rotation ticks, each row followed by its count of ticks
The counts run from 0 to 568.
[ -9  14 -11   5   5  -8   7  -5  -7  -4 -14  -4  -3 -10  -2   6  26   2
  17  23   7  -4   6  -2  -6  -2 -18   7  12   4  11   2   7  -9  15  -1
  -8  22  -7   4   3]  244
[-13   2 -10   3   2  -6  22  -7  -4  -5   8 -16  -8   4   2  10  27   3
   5  16  12  -1  -8   3  -6  -7 -12   8  25   2  -5  11  13  -8  10 -19
  -2  11   4  -3  -3]  43
[ -1  -4 -12   6  -4 -11   4   1   7  10   0  -7 -13 -14  -3   0  29  18
  19   3  18   9   1   0  -1  -9  -4  11  12  -8  -5  -3  23  -9   3  10
 -10  16  -7   0  -7]  67
[  0  11   1  10  10   2  12 -12   1   8   0 -11  -9  -1  21  25  15  15
  10  -3   4   6  14  13  11  -9 -18  -5  11   5   1  10   7   0   4 -14
  -7   2 -10   2   0]  11
[-20  -1  -7   0  -7  -1   7   3   2  10   1  -7 -17  -5   9   5  23  16
   8   2  24   9   7   6   4  -1 -12  11  16 -17   4  -4  10 -11  10  -7
  -4  11   7   7 -12]  309
[-23   7  -3   0  15  -9  18   8  -6   4  15  -3 -12  -7 -12  13  15  -4
   4  -1   3   4  10  -4   9   5 -13 -22  12 -17  -3   6  21  -5  -5 -13
  -6   7   5  -1 -15]  122
[-18   9   5   3  12  -3  22  -9 -12  10  11   8 -12  -5  10  25   9   8
  10   5   3   4  13  -4  -1   8  -7  -8  11   2  12 -10   6 -12   3 -14
  -1  14 -19   0   1]  163
[  4   4 -16   9  -3 -10   4  -3   9   2 -11  -4  -7 -14  -3   1  28  14
  23   9  17   6   6   6  -5 -15 -13  15   8   1   0   0  14  -4   2   9
 -13  19  -8   2  -1]  503
[ -8  22   0   2   6   3   8   0  -8   6  17   9 -20  -9   7  -6  21  11
   3  11   6  -2  26  -2   6 -10 -13   3  -1  -7  -3  -4  10 -16 -11   5
 -14  14   3   1 -14]  383
[ -7  -2   0   4   1  -8  16   5   6   0   9 -13 -18  -3  19  22  15  11
   1   5   3   9   6   3  11  -6 -24 -10  15  -3   4   9  14  -2  -8 -20
  -8   7   7  -3 -15]  300
[ -6  -5 -10   3   8 -20   5  14   7   9  -5 -10  -7 -17  -6   6  21  10
  15   5   0   9   4  -6  11  -3 -13 -14  10  -8   2   4  24  -7  -2   1
 -14  16  -2  -7 -11]  63
[ -7  14   3   4  13   8  11 -16  -7  16   9   0  -7  -3  17  22  20  16
   8  -6   5   0  22  13  17  -4 -14  -2   4  -1   4   8   7  -3   4 -12
  -5   2 -13   3  -5]  447
[ -2   7  -2   9  16 -10  19  -4  -4   3   1 -23  -5   6   4  19  19   2
  11   2  -2   1   0   0   8  -8 -12 -18  19   5  -5  12  13  -1   6 -15
 -11   8 -11  -5   8]  270
[-14   8   5   8   3 -10  15  10  -7  -1   0 -12 -21  -1   4  19  14  -7
  13  10  11   0  13 -11   5   2 -11 -17  13 -10   7  -6   8 -11   2  -3
 -10  18  -8  15   0]  92
[ -5  10  -9  11   3  -2   8 -15  -7  -8   4   5 -12 -18  -3  26  19   1
  17   3   3   5   9   9  -2   5 -24  -5   3   8   6  11   9  -2   2  -4
   8  10 -11  15  -5]  438
[-17   0  -5  -1  10  -2   6 -15  -3  22  -3 -14  -4  -5  11  13  24  22
  16   1   6  -2   8   4   8   0  -8   3  15  -5   6   6  12  -6  23 -11
   3   7  -9   2   2]  251
[-14  26 -10   4  12   4  10  -4  -9  -2 -12   1  -3  -4  -5  14  28  -3
  10  10  15  -4  18  10   7   3 -12   4   5 -11   7   2  -1  -8  18  -9
 -10  10  -7  12  -1]  457
[ -4   1  -7   4  12 -10   7   6   0   2 -10   5   2 -22   5  19  24  13
  10  15  -1   1  13   7  12   4 -22  -6   3  -1  18   6  15  -9   2  -6
 -12  12  -8  -2 -13]  228
[ -7   0  -3   6   9 -11  15  12   2  -5  -4 -15  -9  -8   1  28  20   0
   7   1  10   9   3   5  13  -2 -17 -20  15  -8   4  11  14   0  -1 -14
 -12   4  -5   4  -6]  287
[  1   5  -2   7  14  -2  25  -3   1   6   0   5   4  -7  15  22  24  14
   2  16  10   0   9  11   5  -5  -4  11  12   4   6  -1  11  -8   1  -8
 -15   9 -19 -13  -3]  222
[  8   7  -3   8   0  -4  15 -12  -5 -11   7 -11 -14  -4   9  24  27   9
   9  21   5  -3   5   5   3 -10 -20  13  10  11  -2  12   9  -3   2   0
  -1  11 -20   4   5]  13
[-14   3  -9   4   8 -13  11   6  -3   5   7  13  -8 -24 -13   9  18   4
  12   3   8  10  12   1   9   7  -5 -10   1 -13   1  -4  23 -10  -8   1
  -8  15  -6  -4 -19]  139
[-16   2  -2   3   3  -4  30  -7  -3   6  22   5 -12  -2  -4  15  18   3
   7   2  16   7  -1   5  -9   2   4   4  20  -2 -13  -4  14  -8  -4 -12
  -1  11  -5  -8  -6]  132
[ -2   4   0  -3  11  -2  13   1  -1  13   6 -16  -6   4  15   2  29  17
  -3  11   3  -7   7   0  16 -13  -8   7  14  -6  -4  10  15 -10   1  -6
 -13   5  -1 -13  -5]  40
[ -2   8   1   2   9   5   9 -12  -7  14   2   2  -4 -13  10  19  22  19
   9   0   6  -3  21  10  21  -1  -9   9  -2  -8   4   3  12  -5   8   2
  -4   3 -22   4  -5]  446
[ -7   8  -3   7   3  -4   3  -2   9  16  -2  -9 -28  -5  15   7  12  17
  18 -12  11  15  17   1   8 -13 -16  -9  10 -10  -1  -1  10  -6  -4  -3
 -11  12   0   8  -3]  82
[-10   5   8  -1   5  -1   5  -1  -4  19  14 -13 -28   1  13   6  19  18
   4  -5   6   1  22  -7  17  -8 -12  -4   7 -17  -2   4  15  -7   0   3
  -5   4  -7   5  -8]  99
[-15   2   1  -5   7  -5  20   0 -15  -2  19   7  -6 -14  -8  10  23   4
   2  25  -1  -9   8  -8   2  12 -10  -1   5  -3   8   2  19 -16  -1  -3
   2  15  -7  -4 -16]  392
[-18   8   0  -1   8   5  18 -14  -9   8  25   5 -18  -3  12  11  14  12
  -2   4  -5   4  15   2   2   0 -20  -3   7   2  -2   4  14  -9  -6 -17
   3   4   5  -4 -16]  389
[ -5  11 -15  17  11 -12   3   0   9   2 -13  -5  -9 -11   5   8  18   8
  19  -2   4  17  10   9   0 -13 -25 -13  12   5   5   5   9  -3   0 -11
 -14  16   2  -3  -2]  501
[-20   8 -11   1   0  -5  11  -1  -3   8  18   8 -13 -16 -17   0  26   5
  11  -6  17   7   9   5   1   3  -5   3   7 -22 -10   2  22 -10  -1  -1
  -3   9   5   1 -21]  126
[-18  12  -6   1   8 -11  16  11  -3   1  -3 -17 -13   4 -11   7  27  -8
   9   7  14   1   3  -6   8  -2  -7 -10  19 -19  -3   4  14  -9  10  -7
 -15  10   3   5  -4]  546
[-11  -7  -2   3  -4  -2  10  -5   1   9  19 -10 -20  -4  20   4  19  23
   5   8   4   7   4  -3   2 -10 -21   4  17  -1   1   8  16  -9  -1 -13
   4   9   9  -2 -12]  313
